One turning vector, and how many steps it has turned
The counts run from 0 to 261.
[149 127 137  79  93 114  92 153  92 105 125 130 140 153 134 119  96 178
 123 111 134 120 130 116 112 151 148  86  95 144 102  60 100 128 119  91
 135 163  91  95 126  97 168  87 116 136 125  59 103 150 147 111 134 108
 133 114 122] | 46
[120 133 131 134 107 119 136 157 109 136 145 168 161 147 135 132 125 183
  99 132 142 114 139  96  85 170 132 127  60  86  97  97  95  79 125 132
 162 184 148 127 127 108 173 142  93 160 109  84 116 147 140 117 117 103
 161 154 158] | 149
[ 95 187 140 111 105 152 164 134 157 117 124 172 141 148 153 133  89 160
 115  88 167 105 123 121 197 159 147 187  58 112 120 121 150 140 155 119
 148 138 131  95 119 161 150 106 137 202 114 118 122 127 121 164 123 134
 121 139 105] | 233
[114  94 147 111 122 127 101 144 129 143 147 175 139 155 164 135  95 181
 115  74 112  87 139 116 151 168 123 131 113 144 108 141 128 125 120  74
 124 141  95  80 122 136 167 104 155 134 110  78 120 146 185 155 122 106
 133 120 163] | 108
[139 108 161  87 158 132 101 150 150 116 117 178 144 165 153 188 113 119
 125  57 139  88 133 140 182 159  64 168 133 126 110 126 124 162 155  93
 148 122  93  88 140 151 107 126 120 139 128 110 116 133 120 138 111 127
 141 118 120] | 80
[107 101  99 132  99 161 132 131 119 105 109 133 126 122 116 128 117 145
 124 119 197 142 125 141 158 158 133 177  92  95  87  35 119 109 165 159
 157 141 134  81 123 137 124 121  94 181 162  88 106 125 138 128 148 138
 121 102  86] | 42
[123 126 156 129 107 103 134 126 151 162 124 166 161 144 163 126  95 165
 102 102 134 133 162 104 128 122 143 150  73 130 129 163  90 115 124 109
 118 178 145 132 159 107 198 125 127 169  94 101 141 135 145 138 142  96
 156 169 153] | 36
[141 134 137  98  68 141 116 152 130 145  97 118 152 134 188 106 115 125
 125  98 130 119 111 126 143 134 126 144  87 134  98 144  96 181 139 110
 126 139 125 108 127 107 193 124 152 164 147  48  90 122 140 138 146 120
 119 125  98] | 237
[112 174 160 115 118 155 150 106 133 114 131 166 136 155 152 168 121 159
 122 112 154 113 128 125 190 142 111 174  95 117 118 137 136 165 162 168
 124 139 132 103 159 149 131 125 133 178 144 111 156 128  87 141 105 147
 177 179  92] | 232
[125  66 147 136 116 136 100 116 180 157 103 147 137 136 183 115  72 134
 115  63 156 106 144 135 174 152 144 178 101 148 123 140 121 155 147  72
 115 122 124 100 140 144 156 107 161 158 132  89 112 103 174 137 159 119
  98  96 130] | 54
[155 118 153 109  99 111  90 135 127 127  52 114 154 148 134 160 106 131
 129 100 152 102 145 138 184 104 110 127 115 123 134 128  90 190 125 123
 114 127 108 104 135 111 155 114 145 151 160  74 106 127  87 131 181 149
 127 139  68] | 156
[128  57 139 126 136 103 107 131 133 121  96 151 136 120 161 135  89 154
 109  72 158 108 158 145 160 136 130 155 106 141 121 101  99 105 111  41
 140 125 101  95 167 142 116  79 145 134 133  70 150 142 168 142 160 101
 113 100 131] | 247
[123  85 142 127 154 150 106 118 121 170 150 169 118 139 140 188 129 125
 143  99 146 101 116 118 175 148  54 167 146 103  79 106 123  95 122 138
 154 144 148  72 113 130 115 153 102 154 145 130 114  77 130  98 113 153
 127 114 129] | 222
[153 160 169  75  98 114 109 159 132 125  91 164 154 164 152 161 126 138
 125  99 122  96 121 111 128 104  95 125  96 119 109 128 102 159 115 131
 156 153 109 115 113  85 180 144 110 151 115  95  85 142  95 120 138 114
 164 167 110] | 98
[125  95 144 135 122 129 170  98 138 171 140 152 142 127 163 125 100 134
 125  93 160 111 122 137 200 109 115 177  70 151 116 132 122  91 117  82
 186 155 138  99 150 140 123  76 118 158  98 102 157 127 147 120 148  93
 116 109 164] | 32
[127 125 161 106  90 115 137 161 153 145 127 178 164 140 179 105 111 151
  77 108 123 117 122  92 112 125 113 152  74 108  98 132 108 125 123 121
 152 186 137 111 127  98 207 120 126 178 122  83  99 131 136 151 119 101
 137 147 149] | 148
[130 130 133 126  81 126 128 115 130 107  90 139 148 135 136 120  87 177
 109 101 173 136 158 143 145 157 170 165  56 124 109 117 112 141 120 102
 112 128 131 138 170 147 164  97 146 174 147  78 139 151 131 166 168 105
 125 147  95] | 14
[121  95 138 148 139 119 146 113 111 146 161 164 125 127 123 161 125 162
 117 113 187 123 116 126 161 140  81 158 100 132 103  77 131  58 117 153
 197 163 146  86 127 131  94 131  70 154 130 120 137 118 127  85 119 112
 135 113 132] | 172
[127 122 124 120 120 167  86 127  70 140 136 151 108 140 123 158 109 190
 132 109 144  91 128  98 160 169  89  88 135 131  90  92 126 111 118 129
 124 164  83  71  94 116 141 105 152 123 156  83 126 110 117 107 141 152
 137 145 101] | 159
[117  88 128 130 137 132  68 150 125 126 108 155 122 136  88 178  85 189
 150 101 147  96 170 102 141 180  98 111 133  97 103  92 106  92 146 123
 120 155  97  94 124  89 143 129 112 132 140 108  92  98 132 121 134 142
 148 120 117] | 78
[146  95 165 124  93 138 112 124 123 155 134 171 161 132 199 131 132 124
  87 117 119 136 101  99 146 122 106 155  92 126  76 148  95 155 126 157
 110 157 145 109 127 116 174 133 146 165 177  84 106 119 117 132 128 120
 159 167 115] | 147
[165 122 148  68  89 105 124 154 121 100  80 123 154 147 178 141 121 137
 114  96 143 121 128 147 122 122 129 118  83 133 107 102  94 169 134  71
 155 146  95 104 152 112 165 105 138 155 128  50 119 170 125 132 145 110
 122 129 106] | 45
[122 114 141 131  77 124 162 146 160 132  91 123 162 122 196 111 117  99
 115 113 173 145 126 135 162 117 115 188  54 120 103 134  96 131 134 118
 146 148 163 111 143 127 166 128 125 190 153  71  99 122 116 143 151 116
 106 114 115] | 94
[114 113 102 144 122 144 151 123 150 139 135 162 131 142  99 138 124 145
 138 125 180 137 143 123 118 160 143 174  62 136 105  89 120  77 135 150
 178 165 160 128 154 121 155 148  82 181  99 115 116 104 126 105 136 115
 134 135 129] | 203
[111  98 138 145 148 164 145  98 122 203 172 169 117 142 106 156 125 169
 149 125 160 116 142 117 175 162 109 149 108 150  93 107 139  76 129 161
 151 166 163 104 127 131 154 150 108 155  96 136 141  64 139  88 144 137
 147 156 133] | 253
[129 105 171 128 141 137 112  76 139 147 156 180 136 150 148 175 141 152
 110 112 135 133 150 104 153 162 112 129 128 142  87 132 124 113 113 152
 108 154 152 123 155 131 154 148 145 130 132 119 164  93 126  97 132 142
 200 206 126] | 88
[135  82 137 141 128 117 122 131 115 116 151 183 140 139 123 181  83 207
  48 137 173 128 168 106 121 137 117 143  94  95 113  96 102  52 114 136
 140 154 120 100 145 122 105 101  96 154 144 119 130 131 136 122 147 111
 164 142 122] | 118
[145 123 195 113 155  90  99 120 167 133 142 176 139 158 132 175  91 176
 106  73 120  96 143 103 158 133 146 131 109 165 137 120 153 143 128  87
 113 150 119 115 155 121 145  97 145 141  88 131 143 115 143 130 107  98
 167 156 148] | 139
[111 160 131 127 110 172 147 117  85 145 135 154 132 150 133 144 137 166
 151 129 156  99 120 116 175 153  70 129  97 114  93  86 134 126 136 188
 158 162 124  87  80 140 151 121 121 163 143 102 127 114  89 103 122 157
 159 150  93] | 70
[134 119 163 116 164 117 127 122 151 138 106 174 142 151 113 192 109 134
 160  65 146  89 145 141 199 126  88 156 124 138 141 143 140 161 129  97
 153 107 111 100 143 154 116 128 126 147 100 129 138 119 101 114 122 117
 162 155 136] | 192
[105 120 145 128 141 142 144 123 129 144 181 190 122 153 133 128 110 163
 125 103 137 116 142  94 163 179 130 137  84 144 101 102 153  65 134 116
 142 161 148 101 133 145 162 122 128 151  94 114 166 112 171 111  99 108
 136 135 175] | 252
[131 159 143 110 130 135 130 109 147 131  63 126 142 148 104 169 117 133
 183  92 173 109 148 148 191 125  99 148  97 151 132 101 126 176 131 129
 134 105 118 117 139 141 144 134  99 156 110 120 123 107  72 105 178 150
 163 154  85] | 102
[151  80 131  80 128 123 137 143 152 133  79 126 165 136 176 129 127  86
 166  61 156 116 128 160 167 120  86 149 108 159 109 106  87 176 132  76
 164 105 114 107 149 122 147 137 142 123 120  71 119 142 135 117 149 123
 135 106 128] | 134
